In the data rows, the value 128 means zero.
Here are some points, each followed by its number:
[119 135 149 189 179 163 166 125 144 110 108 124 105 105 111 113 104 121
 112 106 118 119 105 104 100 103  75  76 103 105  89 101] 0
[106 101 132 116 111 118 104 103  98 108  93 104 104  97  96 108 114 115
 130 100 138 164 184 171 154 145 179 203 204 173 163 152] 1
[117 123 158 161 183 142 138 114 157 151 122 109 106 129 114 109 126 109
 113 119 111 126 108 102 116 103 102  86  89  86 100 109] 2
[134 135 126 152 158 146 123 131 112 120 102 135 119 140 123 152 140 129
 133 131 123 110 121 107 103 102  95  99  98  85 101 120] 3
[121 116 105 132 116 126 102 119 123  96 121 102 107 125  93 103 115 116
 122  99 101 119 147 170 172 182 160 211 196 218 175 165] 4
[120 125  89 113 124 109 117 105 112 110 114  92 120 105 102 130 102 119
  95 123 120 132 158 165 162 173 153 159 141 160 192 184] 5
[131 121 135 110 102 130 132 107 111 116 112 101 133 101 176 166 149 126
 125 122  97 128  98 120 127 126 179 153 196 219 196 190] 6
[131 133 118 184 170 163 140 152 139 144 112 105 134 117 114 103 117 119
 112 109 101 115 135 132 112 122  88 107  89 107 123 103] 7
[129  98 142 132 113 118 105 125 130 188 174 166 130 113 139 151 159 165
 149 151 132 128 111 121  92  96  77  95  97  96  97 113] 8
[140 120 126 147 151 177 152 107 118 117 117 118 141 145 133 133 133 133
 121 121  93 101 108 110 112 101  87  93  99  99  83  98] 9
[133 135 141 144 160 169 172 187 161 152 120 100 114 112 115 120 123 112
 116 116 135 110 118 109  93  95  90 118  88 108 109 110] 10
[111 114 132 162 153 151 146 123 110 138 119 118 147 139 141 158 149 144
 159 146 166 131 140  96  97  87 107  96  93 121  97 126] 11
[123 104 129 114 130  86 113 126 121 108 107 109 114 113  82 117 123 119
 193 172 141 126 102 119 165 144 180 182 193 209 203 171] 12
[140 152 137 168 157 135 133 171 135 121 119 108 115 102 116 132  96 117
  99  91 134 105 133  75 113 118  99  84  83  81 101 118] 13
[139 104 128  92 124 125 132 147 134 136 131 136 162 170 192 177 162 153
 158 153 166 142 173 185 152 165 126 123 116 105 111 124] 14
[122 114 125 111 137 128 106 102 108 125 112 112 108 127 122 104 121 124
 152 178 153 126 106 113 111 151 149 182 210 207 208 179] 15
[128 122 115 134 118 149 148 149 116 111 138 137 145 150 121 121 116 114
 112 119 117 128 142 131 124 143 131 118 128 105 110 114] 16
[111 129 103 127 108 131 169 140 165 165 180 199 190 168 146 125 136 133
 116 122 120 131 111  87 120  94  96  99  96  89 101 104] 17
[126 121 127 131 102 111 116 115 116 105 125 111 102 113  98 136 109 111
 108 128 126 119 124 148 170 185 179 207 202 204 214 180] 18
New points follow, each followed by the number of its nearest point above by angle.
[127 132 110 101 130 121 119 161 179 174 114 110 134 165 173 203 197 199
 173 158 150 130 127 109 127 109 123  94 116 101 102 136] 14
[144 159 152 149 140 112 120  97 111  93 110 123 113 127 145 136 147 113
 129 109 118 120 101  93  93 110  98  93  85  89  85 120] 3
[126 123 116 140 112 102 160 164 167 160 138 110 104 131 116 118 127 125
 119 141 141 149 158 148 129  97 117 102 106  99 102 132] 10
[108 125 129 116 117 120 138 138 155 165 160 168 165 182 179 142 142 129
 123 118 106 109 104  95  90 114  89  92  74 110 104 106] 17
[113 153 150 168 133 144 148 135 124 125 128 143 146 142 117 112 103 109
 140 122 124 111 122 105 102 100  92  80 111  93 108 124] 0
[135 134 117 122 121 146 159 180 158 170 156 117 115 112 125 144 128 137
 109 124  98 105  99 120 111 122  93  92  99  99  96  85] 10
[127 122 127 106 110 121  95 116 133 109 116 105 119  96 108 118 121 120
 124 143 159 157 188 204 194 164 168 176 167 141 152 118] 1
[115 126 124 100 113 121 122 137 161 182 197 173 163 145 163 167 166 193
 169 156 132 118 116 128 104  77  98  85 102  59 105 107] 8
[118 130 110 105 136 133 159 161 135 145 137 160 158 170 158 134 130 128
 126 134 142 150 173 165 172 146 131  91 101  88 105 110] 14
[140 140 135 110 113 104 117 125 156 134 139 162 118 153 117 110 116 106
 118 127 106 108 111 114 124 104  76 103  91  98 108 108] 17
[115 130 115  94 107 120 126 107 117  92 101 116 119 105 112 119 133 138
 140 180 179 168 137 109 102  90  84 137 144 165 190 189] 15
[140 117 118 115 107 111 126 131 169 188 180 155 116 102 121 105 126 143
 113 142 150 146 176 123 107  98 106  82  72  92  96  91] 8
